Some points, each followed by its number:
-16 -21 -17 11 29 18 14 -3 26 -5 53 5 25 32 0
1 7 -14 -55 19 16 -28 -4 -21 -12 -52 12 4 6 1
-43 -11 -67 -17 -7 -16 -14 -5 -27 3 -38 -36 -21 -2 2
-61 -53 15 70 -5 -38 1 33 -3 17 -26 0 -19 -30 3
109 92 6 -6 -24 -3 29 -20 -28 34 -10 51 8 -26 4
-3 -18 30 13 19 -7 -10 -28 4 -3 21 -8 -9 22 5
-72 22 -4 29 -54 -49 44 10 26 -40 -4 -20 -28 -8 6
73 51 37 2 -25 48 23 20 17 0 29 20 18 -14 7
-8 10 -16 -21 -6 -21 -19 -10 28 13 11 15 6 -8 8
-9 1 51 66 40 8 -41 -77 -84 -7 -83 -24 -47 33 9
-24 1 -19 1 -19 -32 -1 26 50 1 48 -11 -30 3 10
62 58 30 -6 0 36 -3 7 -12 -12 2 23 35 -8 11
40 31 42 5 -13 -28 42 -2 26 46 72 24 -16 12 12
-38 7 9 63 23 -1 -94 -49 -106 -18 -108 -9 -58 48 13
-55 -39 -104 52 33 71 -94 95 -30 -46 29 26 55 72 14
-30 -44 7 -38 7 -14 10 -47 20 8 -2 -26 -4 -18 15
-39 -36 3 7 18 -8 -28 11 4 -28 12 -10 9 21 16
18 0 23 -3 17 -27 -28 -40 10 -6 -14 6 -16 3 17
Which five points above are nearest to each new point by angle? Their numbers follow each, nearest first.
25 9 -29 2 25 17 20 -22 26 -8 27 31 42 20 0 11 7 4 12
-2 -1 -7 -18 -17 -33 5 49 38 0 54 3 15 -11 10 8 12 0 6
-70 -75 -23 -7 -19 19 6 -40 -12 2 12 -51 33 -14 15 16 2 0 3
9 -14 -6 4 9 -27 8 -16 27 -18 -6 -22 3 -33 15 17 6 10 8
7 30 -34 -72 24 73 52 27 -8 14 34 24 -10 81 0 7 1 14 11
64 68 -37 -19 17 3 -16 -39 -26 44 -46 64 34 -13 4 11 1 7 8
20 11 -9 -39 -12 34 48 24 -1 -2 37 5 17 15 7 11 12 0 4
-50 -45 -7 -34 26 -3 1 -26 -26 18 -9 -28 20 -8 15 2 16 1 3
-9 -54 11 10 -6 -20 7 -48 63 -12 14 -27 -30 -11 15 5 10 17 6
1 0 -38 3 -9 -8 -29 -7 17 -18 -31 -14 -3 -4 2 1 13 8 14
108 88 -31 -33 10 -26 -12 -46 -22 30 -66 68 -5 -19 4 11 1 17 7
32 4 -17 -69 14 -22 23 3 44 -1 28 15 13 3 8 12 10 0 7
